Turns, then the turns between two rows, first turn first; the first pair answered
T:
[ 0.30 -1.97 -0.15 -1.12  2.85 -0.41  1.51  1.10 -0.48  1.23 -0.56 -1.64
 -0.74 -1.95  0.43  0.67] |-> [ 0.22 -2.28 -0.35 -0.23  2.05 -1.84  0.93  1.78 -0.10  2.29  0.28 -2.29
 -0.68 -1.22  1.46  0.12]
[ 0.20  0.99 -0.37 -1.55  1.09  1.43  3.37 -0.05 -1.78 -1.13  0.46  0.96
 -1.95 -1.43 -1.78 -4.58] |-> [-0.32  0.54 -0.01 -0.48 -0.54 -0.94  2.39  0.93 -0.18  0.67  1.70  0.68
 -1.76  0.97  0.12 -6.02]
[ 0.47 -0.25 -1.21 -1.11  1.08  0.20  1.51  0.98 -1.35  0.46 -1.06 -2.84
 -0.97  0.93  0.42 -1.29] |-> [-0.37 -0.39 -0.80 -0.27  0.56 -0.04  0.98  1.11 -0.96  0.40 -0.88 -3.33
 -1.04  1.54  0.77 -1.56]
D:
[ 1.07  0.40  0.12  1.58 -2.35  0.91 -1.20  0.62 -1.49 -0.70  1.17  1.32
  0.40 -0.47  0.01 -2.69] |-> [ 1.44  0.22 -0.10  1.10 -1.37  1.27 -0.65  0.45 -2.10 -1.00  0.72  0.59
 -0.14 -0.44  0.06 -2.48]
[ 1.12 -1.22 -0.45  1.39  0.65 -1.36  3.39 -0.95 -2.56  1.59  1.26 -0.40
 -0.10  1.20  0.96 -1.22] |-> [ 1.09 -1.53 -0.68  1.16  0.51 -1.53  3.08 -1.17 -2.80  2.07  1.58  0.30
 -0.42  0.80  0.94 -0.42]
[-1.83 -0.59  0.84  0.97  1.45 -1.30  1.95 -0.34  0.61 -3.05 -2.49 -0.92
  1.80  0.60  0.13  2.60] |-> [-2.04 -0.48 -0.24 -0.48  2.50 -1.58  1.34 -0.55 -0.51 -2.27 -2.49  0.44
  1.71 -0.02  0.17  3.20]
[-0.58  1.11  0.10 -0.01  2.01  2.79  2.36  0.03 -1.67 -3.64 -0.55 -0.76
 -0.97 -3.29 -2.03 -1.77] |-> [-0.76  0.65 -0.87 -1.93  1.77 -0.41 -0.32 -0.03 -1.28 -0.10  1.31  4.94
 -0.75 -4.13 -1.89  0.40]
P:
[-0.45  1.12  1.83  0.53  0.29  0.33 -0.45 -0.86  3.19  0.30  0.69  3.86
  1.35 -0.32 -1.74  1.96] |-> [ 0.33  0.75  2.33  0.05  1.09 -0.31  2.01 -1.17  2.81  1.70  2.60  3.06
 -0.37 -0.82 -1.79  0.34]
[-0.44  0.42  3.17  0.18 -1.98  0.46 -0.34 -1.10  0.52 -0.63  1.77  5.26
  1.17 -2.56 -0.81 -1.06] |-> [ 0.34  0.64  3.17  0.13 -1.53 -0.03  1.32 -0.91  0.54  0.25  2.77  4.36
 -0.16 -2.40 -1.03 -1.78]
[-0.75 -1.74  1.86  1.98 -0.52  0.21  2.09 -1.08  1.66 -2.99 -1.15 -6.10
 -1.01  0.53 -0.98  1.73] |-> [-0.42 -2.03  1.41  1.92  0.24  0.93  2.45 -1.52  1.04 -3.48 -1.76 -6.41
 -0.99  0.30 -1.27  1.44]
[-1.02  1.01 -1.02 -0.55  0.56  0.26 -1.96  2.31  1.46  0.18 -2.46 -1.07
  0.75  0.80 -0.85  1.84] |-> [-0.68  0.79  0.06 -0.17  0.48 -1.32 -1.32  2.54  2.59  1.19 -1.23 -1.53
 -0.13  0.61 -1.06  1.78]
Then:
(2 to 3 turns a pair)
[-1.45  0.56 -1.99  0.70 -0.80  1.15  0.69  1.08 -2.79 -0.60  0.63 -5.68
 -1.60  2.72  1.64 -3.37] |-> [-3.05  0.30 -1.17  2.45 -3.16  0.58 -3.96  0.99 -0.11 -1.10 -0.87 -3.62
  1.15  3.70  2.01 -0.94] -> P, P
[ 1.53  2.21  3.01 -0.29  1.21  1.78  3.96 -0.28 -2.24  0.93  4.18 -2.14
 -1.94 -3.74 -0.27 -1.11] |-> [ 0.32  0.91  2.52  0.15 -0.84 -2.21  1.21  0.51  0.17  4.01  6.32 -0.33
 -1.37 -0.92  2.44 -1.73] -> D, T
[-0.78 -0.77  4.47  1.61  0.55  2.85 -1.15  0.59  0.29 -1.82 -1.25 -0.76
  2.00  0.47 -0.53 -0.81] |-> [-0.18 -1.48  4.62  1.24  0.85 -1.11 -0.81  0.75  2.18  1.66  2.01  1.39
  0.51 -0.68 -1.00  1.56] -> D, P, P
[ 2.51  2.72 -0.44 -0.52 -0.74  1.07  2.16 -1.03 -1.76  1.30  2.79  3.84
 -1.31  1.36  1.81 -4.80] |-> [ 2.28  2.49  0.55  0.39 -1.41  1.71  3.06 -1.42 -1.96  0.11  2.24  2.08
 -1.31  1.51  1.60 -5.43] -> D, D
[ 0.55 -0.48 -0.11  0.26 -0.59  4.76  2.22  0.55 -4.12 -3.38 -1.74 -2.35
 -0.48 -0.65  1.84 -4.40] |-> [-1.84 -1.70  2.96  3.99 -4.30  0.56 -3.64  0.64  3.09 -2.30 -0.23  0.19
  1.98  0.39  1.44  0.25] -> P, P
[ 0.26  0.92  0.13 -0.51 -1.54 -1.11 -2.93  1.13  3.21  1.79  1.85  1.42
 -0.62  0.75  0.79  3.60] |-> [ 0.94  1.47 -0.32 -1.87  0.09  1.14 -2.09 -0.20  0.84  0.31  0.88  2.27
 -0.64 -1.40 -1.49  5.39] -> T, T
[-0.45  0.40 -0.19  1.91 -2.86  1.24 -0.38  1.70  0.68 -3.04  1.28 -0.04
  0.22  0.62  1.63 -2.61] |-> [-0.49  0.41 -0.91  0.57 -2.15  0.78 -2.25  1.23  0.71 -2.05  1.49  3.96
  1.17 -1.21 -0.26  1.60] -> T, D, P
[ 0.83 -0.54  2.54 -0.51 -1.39 -2.03  1.56 -0.56  0.43  1.53  3.35  2.59
 -1.13 -1.83  0.92  0.69] |-> [-0.25 -0.29  0.50 -1.28 -1.69  1.42 -1.64 -0.92 -2.06 -1.66 -0.68  4.24
  1.78 -1.68  1.04  1.13] -> P, P, P
[ 2.27 -0.40 -3.76 -2.79  1.98 -0.96  1.15 -0.12 -2.22  1.71  1.21  0.58
 -0.69  0.71  0.67  2.94] |-> [ 2.21  0.39 -0.21 -0.35  1.16  1.20  1.53 -1.25  0.35 -1.57  1.08 -0.63
  0.26 -1.23 -2.77  5.22] -> D, T, T
[-2.11 -0.42 -0.66  2.68 -0.92  0.20 -1.07  1.00 -0.22 -4.00 -2.62  2.01
  1.94  1.21  2.03 -1.57] |-> [-0.69  0.01  2.35  3.99 -0.91 -1.46  1.04  0.04  2.63 -3.34  0.16  0.73
  0.43 -1.01 -1.91  1.69] -> P, T, P
[-0.11 -0.16 -1.74 -0.20  1.53  1.03 -1.54 -0.14 -2.39  0.07 -1.86 -0.42
  0.39  1.08  1.24 -2.19] |-> [ 0.20 -0.86  0.25  1.27  0.86 -2.54 -0.22  0.16  0.66  3.02  1.80 -1.14
 -1.38  1.12  0.85 -1.72] -> P, P, P
[ 0.31  3.23  3.10  2.73 -2.51  1.44  1.26  2.01 -0.47 -3.43  1.48 -1.35
 -2.21  1.07  1.74 -6.29] |-> [-0.76  2.95  3.79  3.79 -3.68  0.65 -1.44  2.09  1.28 -3.66  1.26 -0.13
 -1.10  1.65  1.63 -4.44] -> P, P, P
[ 0.79  0.54  1.88  0.52  0.33 -0.04  5.39 -0.85 -1.21  0.21  1.39 -2.39
 -1.61 -0.19 -1.73 -2.14] |-> [-0.71 -0.28  0.07  0.85 -1.91 -1.35  1.51  0.78 -1.42  0.65  0.17 -1.48
  0.04  3.01  2.10 -5.04] -> P, T, T
